(in the rows, 128 means zero)
Rows swapped in pairs by one turn or mirror: which row each one swaps with
The rows were stretched afterwards, more along some directions than others.
Q342: [146 121 145 129 138 124 151 173 109 155 127 107 103 132 140 188]
Q998: [114 154 139 184 113  97 175 152 119 146 160 140 105  96 160 174]
Q476: [160 120 121 113 132 155 131 137 141 149 130 131 151 124 104 116]
Q722: [128 102 149 124 135 125 122 122 146 119 117 130 127 135 131 120]
Q857: [156 156 148 153 129 101 153  96 133 122 178 118 166 147 136 118]
Q550: [131 111 127 109 117 122 113 118 119 125 117 139 105 117 142 137]
Q679: [138 154 105 189 120 107 140 141 120 128 154 145 150 139 115 139]
Q26: [109 136 150 133 140 113 146 123 159 120 150 129 110 116 152 155]
Q58: [153 123 140 122 117 118 124 118 112 121 139 116 146 130 122 134]
Q407: [126 159 128 111 129 111 143 129 102 128 150 110 124 125 178 175]
Q416: [160 144 110 165 131 129 146 100 116 121 159 144 168 156 124 140]
Q963: [134 137 128 137 145 121 128 103 123  98 149 135 154 151 150 143]
Q711: [163 102 107 127 127 144 133 149 119 152 124 137 151 119 112 131]
Q647: [117 142 132 156 137 117 162 136 111 158 171 113 138 104 133 136]
Q842: [138 138 114 144 137 130 162 142 101 146 165 106 133 102 137 143]
Q629: [143 142 116 147 101 127 139 117 136 128 143 139 154 124 139 124]
Q39: [158 111 104 132 127 151 141 159 126 164 127 136 143 123 102 143]
Q325: [140 111 115 173 122 128 168 121 126 124 132 156 119 121 142 148]
Q884: [146 121 146 128 130 125 128 122 113 119 137 114 139 123 140 139]
Q515: [126 120 120 139 142 132 165 140 121 144 141 114 117 120 133 146]
Q908: [112 150 147 175 141  86 134 152 141 132 170 123 118 147 146 172]
Q163: [145 162 134 160 106 118 171 134 130 142 157 131 150 129 131 166]
Q262: [142 129 161 109 139 118 136 151 124 149 135 112 124 134 141 169]
Q358: [142 142 114 117 119 145 133 103 121 120 128 151 148 111 133 154]
Q851: [146 179 142 145 133 107 148 105 106 108 159 116 156 157 139 174]
Q648: [151 136 120 169 138 133 129 163 128 143 118 129 136 149 109 183]
Q863: [148 126 156 127 147 116 149 167 115 141 138 110 117 133 135 188]
Q767: [126 164 157 182 144 100 174 150 117 145 160 121 116 129 180 183]
Q831: [143 122 105 142 139 112 124 152 111 132 136 118 127 149 128 173]
Q202: [174 118 111 140 132 154 154 144 126 148 139 136 159 124  94 136]
Q929: [145 135 157 110 139 118 153 149 117 151 149  97 130 122 145 177]
Q492: [123 148 131 199 130 104 173 137 133 127 176 125 135 137 144 158]
Q971: [139 141 113 110 128 124 121 140 111 128 126 143 140 133 143 164]
Q399: [141 137 107 127 131 122 148 140  95 145 162 108 135 109 124 141]
Q511: [154 174 148 168 148 112 166 124 114 139 166 122 153 141 144 147]
Q466: [149 138 115 152 135 152 131 127 143 135 126 144 157 134 126 151]
Q609: [124 139 121 137 113 122 157 127 133 151 158 122 109  98 131 136]
Q520: [128 106 134 128 134 127 109 130 112 131 120 130 138 127 126 142]

Q358 pairs with Q998
Q857 pairs with Q831
Q476 pairs with Q342

Rows swapped in pairs by one turn or mirror: which row each one swaps with
The rows were stretched afterwards, more along some directions than others.
Q318: [140 140 145 110 158 153 147 122  90 106 124 148 194  82 118 193 107 155
 135 171 158  92 159 123 135 130 127 106  79 134]
Q229: [154 131 120 103 114 125 193  86 131 123 159 136 150  99 168 150  65 146
 147 198 134 126 130 154 157 141 145  64  99  90]
Q611: [120 123 115  91 143 133 118 141 105 138 195 126 170 146 148 131 116 167
 155 151 166 116 120 121 182 117 114  86 129 106]
Q529: [146 129 149  80 154 140 183  99 125 148 161 125 153 127 165 128  55 147
 155 161 141  90 117 116 157 115 131  60 119  97]
Q590: [166 144 102  69 113 133 160 134  97 114 150 192 173  84 131 182 109 142
 138 192 157 111 151  96 134 127 131  95  51 100]
Q291: [163 119  77  60 121 113 126 124 140  94 177 130 167 130 149 133 101 153
 154 174 161 112 141 101 197 153 132 120  96 145]
Q876: [144 127 126  82 123 155 117 130  83 105 135 148 181  82 104 170  90 179
 150 160 199 111 160 116 109 125 117 117  92 143]
Q516: [114 139  90  92 131 122 150 137 151 132 147 151 159 101 138 159 131 166
 141 153 132 106 136 110 139 121 114 128 100 143]
Q243: [127 122 120  94 120 126 165 110 147 130 152 129 139 123 156 164  95 181
 136 163 147 123 142 170 169 136 114  93 129 150]
Q500: [169 146 169 102 179 110 172  90 102 134 153 150 163 119 118 168  92 145
 128 136 118 111 127 104 174 127 143 101  56 120]
Q754: [141 155  90 126 104  98 132 139 155 126 189 130 147 104 180 134 148 130
 152 203 136  99 123 142 151 140 118  89  89 108]
Q323: [130 142 106 106 109 138 158 104 111  95 167 126 140 102 130 140  86 142
 184 177 174 126 140 142 114 142 139 122 105 160]
Q339: [137 122 166  64 156 160 151 116 112 152 144 139 185 126 143 154  79 173
 127 171 155  71 137 119 134 123 114  78  98 116]
Q12: [133 116  82  94 120 131 134  95 110 153 167 142 161 141 140 121  96 186
 174 172 147  91 126 132 132 147 114 100 110 134]
Q431: [189 140 160  68 178 123 181  91 115 144 145 152 162 112 130 190  66 139
 115 156 117 115 133 114 179 122 149  70  79 101]
Q302: [173 145 167  97 187 103 158  99 111 138 157 148 160 118 126 178  86 145
 134 138 133 107 121 113 177 131 129  86  74 121]
Q63: [129 122 133  91 112 147 135 132 114 107 136 141 178 104 112 163  70 169
 148 152 212 162 133 102 138 136 159 128 101 119]
Q875: [107 140 151 100 137 140 129 136 137 150 177 164 144 113 132 125 105 157
 128 173 171 101 129  96 165 118 105  96  70 122]
Q990: [169 145 134  89 126 121 126 129 108 119 171 108 191 128 138 169 109 144
 142 187 170  95 141 152 161 153 123  58  78 120]
Q118: [131 127 152 108 165 142 157 125 112 139 151 174 156  96 147 144 104 145
 124 166 142  79 145 119 132 111 129 131 102 136]
Q2: [123 116 138 116 153 128 123 139 108 155 182 132 158 159 161 127 116 167
 153 151 143 108 122 149 171 115 106  95 130 105]
Q162: [142 121  80 105 125 148 137  95 147 126 162 132 105 117 161 115  93 175
 156 166 147 107 139 131 128 147 138 143 143 149]
Q801: [147 159 150 115 132 137 157 132 167 161 169 162 161 124 146 160 117 131
 112 178 129 111 132 130 128 128 113 113  98 108]
Q211: [162 132 112  73 121 123 134 119 145 104 150 126 142 115 149 147  73 156
 167 193 146 159 117 126 168 148 152 110 136 101]
Q34: [167 129 111  93 127 106 138 123 149  91 153 141 136 117 147 138  99 138
 161 174 147 134 107 123 154 152 134 128 126 112]
Q981: [155 133 121  97 120 116 146 123 165  89 159 142 141  99 139 142 101 130
 156 175 149 152 109 105 161 151 157 128  98 121]
Q589: [129 126 112 100 146 117 133 136  96 157 176 112 161 159 174 137 106 154
 161 172 133  94 110 129 169 121 102  82 128  89]
Q969: [111 139 118 133 155 115 127 162  77 127 169 116 176 116 136 152 116 180
 171 140 130  80 136 117 159 151  92 116 101 138]
Q837: [177 161 167 111 169  94 170 104 107 142 150 159 153 120 121 182  99 135
 122 138 114 110 121 117 169 131 131  85  66  91]
Q445: [138 145 132 143 120 115 126 160 147 129 150 136 135 108 143 141 120 116
 137 157 154 155 140 133 123 132 126 121 122 104]
Q289: [176 155 163  70 175 109 164 126 111 149 135 176 166 116 115 197  91 148
 106 146 130 137 135  89 179 121 146  85  62  89]
Q82: [155 117 109  91 124 138 173 109 151 100 154 122 138  98 146 139  61 136
 161 166 133 155 108 115 146 158 158 122 119 125]
Q103: [133 107 149 115 145 140 175 114 144 144 145 122 164 126 174 162 101 132
 115 160  94  99 143 154 147 131 141 105 116 123]
Q933: [138 110 125 104 102 122 107 134 129  97 140 134 194  74 129 147 101 120
 162 190 172 134 146 116 137 126 139 105 102 130]
Q45: [127 141 158  92 119 154 165  97 147 119 145 159 151  95 122 150  61 136
 132 145 159 133 136  93 145 135 171 121  80 127]
Q858: [130 126 143 127 140 107 133 160 136 131 129 147 144  87 139 150 108 116
 134 164 156 135 151 123 133 124 110 135 133 122]
Q534: [140 134 114  87 142 139 134 139  88 161 178 141 165 147 163 143 105 177
 159 166 140 107 117 140 158 118 122  80 122  92]
Q136: [185 146 162  83 179 107 162  85 111 137 144 164 151 135 120 170  91 135
 130 132 114 108 128 103 171 134 143  88  71  99]
Q469: [173 144 162  80 164 123 177  87  94 129 151 156 175 114 119 183  79 141
 141 147 130 119 127 106 180 130 140  69  43 119]
Q961: [146 124 136 101 168 126 186 128 105 133 191 130 181 130 142 157  88 151
 122 157 163 101 122 136 181 135 133  57  70 121]
Q600: [119 147 111  79 127 143 117 140  88 110 161 179 180 114 108 158 135 179
 137 146 190 113 156  87 133 122 106 128  78 168]
Q387: [125 118 154 105 132 148 114 133 102 138 176 112 172 156 157 143 100 159
 138 168 165 116 120 151 156  99 115  77 127 109]
Q757: [157 116 117  76 143 141 154 111 148 118 139 134 131 127 138 131  82 146
 159 165 135 120 110 122 145 140 134 131 149 133]
Q391: [187 133 119  67 136 130 156 100 151 108 168 146 141 141 151 154  94 139
 147 145 142 152 144 146 185 145 177  83 112  96]
Q61: [134 132 157 128 131 121 130 142 145 111 138 139 140 114 142 132 104 127
 130 150 167 158 152 135 141 127 114 118 115 124]
Q146: [177 155 152 111 178  93 170 104 101 142 141 135 155 117 114 174 102 129
 147 142 121 100 123 101 165 154 127  79  65  95]
Q820: [158 141  88 103 129 122 162 159  72 112 147 134 160 101 143 165 106 124
 168 196 152 103 142  91 146 158 111 109  99 126]
Q7: [153 126 111 101 115 114 144 122 164 106 163 121 128 119 146 120  84 124
 159 179 132 153  96 117 161 161 144 115 132 100]
Q882: [137 144 134 124 118 137 146 140 128 122 148 155 157  96 129 158  97 118
 133 182 183 167 138 111 116 132 141 130 105  93]
Q812: [151 120 110  77 130 143 140 104 159 104 157 125 142 109 157 148  75 140
 154 203 143 125 107 118 145 148 155 125 137 131]
Q188: [163 127  77  76 109 117 139 117 131 118 133 133 147  93 136 169  92 162
 166 193 147 120 161 135 147 153 130 113 150 155]
Q555: [140 126 122 102 132 140 146 123 147 116 164 119 133 119 153 134  83 145
 155 173 138 131  97 129 137 144 129 136 134 137]
Q258: [122 144 129 108 112 116 149 146 108 134 174 141 158 123 116 118 101 126
 154 156 162 170 120 103 162 141 132 102  72 101]
Q274: [161 131 127  64 136 114 138 133 130 111 153 131 170 134 126 180  89 164
 134 161 169 136 168 127 198 126 125 109 104 133]
Q459: [156 125 137  86 135 149 155 114 170 129 143 162 145 107 136 161  75 140
 124 176 139 108 159 135 137 144 144  96 120 117]
Q181: [153 153 134 106 136 104 150 162 144 130 146 145 139 102 151 156 101 115
 133 177 148 152 147 128 154 135 128  96 119  98]
Q930: [136 124 123 115 127 142 121 132 117 156 173 114 161 145 183 143 125 160
 147 174 131  88 119 168 143 116 106  84 132  96]
Q925: [122 156 141 119 125 134 138 148 132 118 153 127 140 121 143 141 123 113
 130 160 164 143 146 116 124 130 113 125 111 118]
Q6: [131 102 120  66 138 131 156 106 149 128 144 141 136 120 132 132  63 168
 154 144 159 122 143 140 142 135 146 145 168 174]
Q900: [138 141 130  91 133 140 135 133 161 111 123 170 152 103 137 162 107 161
 126 128 162 130 146 127 136 109 133 122 121 168]
Q156: [154 140 170  86 189 114 164 102 118 153 158 140 171 117 128 171  76 136
 113 165 122  95 120  92 171 124 130  85  68 112]
Q104: [124 118 140 136 139  97 132 162 134 111 150 111 140 108 143 145  92 118
 140 160 165 156 142 120 149 140 125 127 143 117]
Q273: [161 130 102  85 149 125 118 100 116 143 182 164 180 140 145 143 119 182
 178 166 152  79 128 119 137 138 113 124 111 121]
Q561: [148 126 110  82 115 130 151 117 136 106 154 126 145 104 150 143  78 136
 168 200 150 143 103 113 147 156 141 114 111 112]
Q956: [146 137 120  81 144 126 136 126 123 157 203 142 173 165 163 153 121 163
 141 175 144 107 125 136 181 110 109  78  98  76]
Q174: [146 133 147 111 140 128 142 163 138 118 129 134 149  95 146 160  81  98
 124 180 162 143 141 110 138 126 134 111 138  92]
Q774: [119 127 106 119 118 136 116 144 109 148 185 144 150 137 146 141 125 180
 160 134 138 126 123 135 156 123 121 103 119 103]
Q776: [117 145 126 100 119 140 139 115 153 114 192 114 152 127 156 133 100 175
 144 160 151 115 139 146 159 138 122  84 126 129]

Q136 pairs with Q7
Q837 pairs with Q34
Q188 pairs with Q339
Q925 pairs with Q611
Q600 pairs with Q776
Q174 pairs with Q589
Q273 pairs with Q801
Q858 pairs with Q930
Q387 pairs with Q104
Q63 pairs with Q274

